128 stands for zero in the data rows.
Here are some numbered points:
[110 156 115 127 109 128 117 125 128 129 131 124 113 136 137 148 127 132 135
 123 137 127 106 133 123] 0
[105 171 112 126  86  39  80 124 103 163 131 146 136 123 128 111 146 120 106
 168  46  94  84  94 116] 1
[155  91 150 130 169 148 158 122 135 132 131 119 140 125 134 123 132 138 108
 128 157 147 167  95 126] 2
[142 109 147 143 153 156 130 143 122  98 110 130 155 132 122 106 101  82 121
 134 102 143 153 152 149] 3
[158  87 155 131 167 132 159 118 135 145 138 107 133 123 135 134 135 167 115
 142 175 149 158  83 116] 4
[101 177 103 141  91 195 119 122 131  90 132 128 113 153 170 155 132  90 125
 140 163 129 105 160 143] 5
[132 121 118 137 111 161 145 107 160 144 147  99  87 137 146 179 143 176 156
 107 223 135 116 128 122] 6
[115 139 113 112 114  68 100 133 135 162 135 137 107 122 102 128 121 143 142
  97  91 111  87 126 116] 7
[124  92 137 105 146  83 127 149 121 137 121 158 146 100  74  92 106 125 150
  91  64 108 127 156 124] 8
[122 137 136 128 146 156 144 139 111  95 121 131 149 134 151 133 118 102 115
 150 133 143 153 126 126] 9
[114 148 110 125 116 183 141 116 149 121 140 114  94 145 143 171 132 148 142
 104 205 140 115 140 127] 10
[ 92 173  98 126  85 146 109 130 134 116 134 129  98 140 144 159 124 117 151
 112 145 120  85 166 127] 11
[127 141 126 136 132 159 139 122 136 125 135 103 114 145 155 167 125 141 130
 131 188 154 128 113 122] 12
[169  47 189 120 220 100 174 151 100 119 121 136 193  97 110  84 109 123 101
 165  88 148 199  87 118] 13
[131  74 144  90 158  51 120 165 106 128 107 197 172  77  35  38 105 100 142
  89   0  88 143 171 133] 14
[124 126 127 117 125  56 106 134 122 161 136 140 127 112 107 108 128 138 125
 126  73 110 102 105 115] 15
[164  90 153 137 162 156 159 111 139 139 128 110 136 128 132 121 143 144 101
 138 171 146 169  92 133] 16
[161  62 162 126 176 124 169 123 136 152 135 107 136 111 117 131 130 179 129
 127 173 148 162  97 115] 17
[116 109 112  92 106  68  99 148 121 130 114 193 137  86  40  56 126 104 160
  67   3  67 108 199 144] 18
[105 152 103 118  86  75  96 122 143 174 136 125  94 127 110 143 129 164 158
  93 120 106  70 139 116] 19
[160  50 185 121 206 100 160 159  91 103 110 161 204  92  89  57 100  94 102
 159  45 138 195 117 130] 20
[143 109 138 134 145 145 147 118 142 140 137 103 117 134 140 157 129 162 133
 127 194 149 141 105 119] 21
[160  76 161 129 182 138 160 125 128 137 125 113 149 120 120 118 123 150 112
 136 158 153 171 100 124] 22
[135 124 126 132 131 130 134 116 148 151 143 103 100 136 139 162 131 165 135
 115 188 142 114 106 117] 23
[151 117 164 165 139 126 128 124  84  99 106 135 196 123 153  73 140  74  70
 231  65 131 173 102 145] 24
[106 184 110 129  74  33  71 110  98 176 121 140 135 125 127 103 160 137  92
 171  47  93  86  84 119] 25
[151  76 141 120 146 156 166 120 144 133 126 118 122 114 105 134 136 177 153
  98 186 135 163 142 128] 26
[ 94 180  92 133  79 155 104 136 142 105 131 131  96 145 141 156 114  95 161
  99 129 117  79 185 135] 27
[112 168 115 134 110 127 110 126 127 128 133 120 116 144 152 148 127 118 117
 141 133 133 103 116 124] 28
[135 157 144 169 103 122 110 110  83 111 112 131 175 138 173  97 159  84  65
 240  83 123 149  89 140] 29
[107 161 105 124 105 157 117 132 136 109 128 132 109 141 136 148 119 108 141
 105 139 127 109 161 135] 30
[119 133 127 114 120  66 107 143 105 131 127 168 152 106 105  82 135  98 112
 149  28  94 119 124 125] 31
Which three points above are nearest to each new point by angle? Their numbers follow each, nearest first.
[137  83 149 107 156  85 125 154 105 114 109 178 172  90  64  56 111  94 129
 114  20 104 152 163 139] 14 8 18
[138 114 138 134 145 150 138 135 129 113 121 124 136 131 125 131 109 117 135
 120 140 142 144 145 136] 3 9 22
[134 106 135 120 148 154 142 123 137 128 135 130 124 124 116 130 129 137 126
 110 152 136 140 128 132] 26 2 17
[112 115 109  92 103  74  99 152 126 128 114 191 131  89  44  66 120 106 165
  62  14  70 104 208 142] 18 8 14
[101 140 102 101  95  81  96 145 129 134 120 169 118 109  76 100 117 117 168
  70  51  85  89 187 132] 18 8 7
[104 180 105 145  93 195 121 121 131  89 131 122 117 155 171 159 133  88 123
 145 166 133 113 155 142] 5 30 11
[115 157 103 118  93  80  96 113 144 176 141 120  89 133 121 142 143 168 135
 106 130 109  78 108 116] 19 7 0
[121 170 121 148 123 133 114 130 118 110 130 129 139 148 173 128 129  73  90
 172  96 133 122  97 130] 29 28 24
[111 151 107 122  98 111  98 137 128 122 122 157 122 124 105 104 126  98 139
 108  70 101 100 165 141] 18 31 14
[131 128 115 132 114 170 148 111 157 133 137  98  89 140 143 176 141 176 157
 102 222 138 125 135 122] 6 10 23
[ 92 173  96 125  81 147 110 129 137 112 135 130  98 141 147 162 128 120 156
 111 145 115  84 167 128] 11 27 30
[107 162 106 116 115  86 100 145 129 136 132 138 111 132 121 134 108 113 144
 101  83 118  89 133 118] 7 19 1
[130 119 134 122 138  69 115 137 125 151 135 137 133 116 110 110 119 128 125
 122  82 124 114 108 116] 15 31 7
[137 131 149 152 143 140 127 132 102  97 115 132 167 132 151 102 127  78  89
 188  88 139 155 115 140] 24 29 9
[160  67 157 125 176 121 170 131 136 142 141 104 129 115 124 139 128 174 144
 126 171 145 162 100 111] 17 4 22
[131 126 114 128 108  97 121 101 155 186 151  98  80 132 128 159 155 200 139
 110 181 123  93  91 111] 23 6 19
[146  99 139 117 159 171 156 119 142 130 124 120 126 129 111 131 128 155 128
  99 183 145 158 129 136] 26 16 2
[135 137 127 148 127 180 127 129 132  99 112 114 128 144 139 133 115 100 130
 124 150 147 143 159 152] 5 3 9
[125 134 125 127 108 104 110 131 103 112 120 164 156 112 116  76 149  84 104
 165  42  94 134 135 142] 31 24 14
[126 124 136 127 137 107 121 144 101 105 124 165 166 112 120  80 133  78 102
 166  44 105 143 129 134] 31 24 20
[143  94 155 127 176 124 150 142 117 121 127 129 154 121 125 117 110 119 113
 140 122 147 159 106 121] 13 20 22
[117 157 120 129 117 141 117 126 114 117 123 138 138 136 138 119 135 107 104
 151 109 127 126 120 134] 29 24 28
[124 181 121 175  81 160 107 108 107  98 121 113 146 156 196 129 157  78  87
 223 125 125 127 110 144] 29 28 5
[127 135 134 133 123 100 106 136 112 126 113 149 153 123 117  91 122  90 108
 146  55 116 126 130 137] 31 14 1
[155  79 158 125 172 141 162 131 125 126 124 117 148 120 117 121 120 149 124
 127 153 149 174 117 127] 22 2 17
[101 165 105 113 108  80  97 145 128 134 134 145 111 129 121 130 113 109 143
 103  74 109  84 138 119] 7 19 1
[139 110 132 127 141 153 154 120 144 134 135 104 110 131 134 156 130 166 141
 113 196 146 141 119 120] 21 6 23
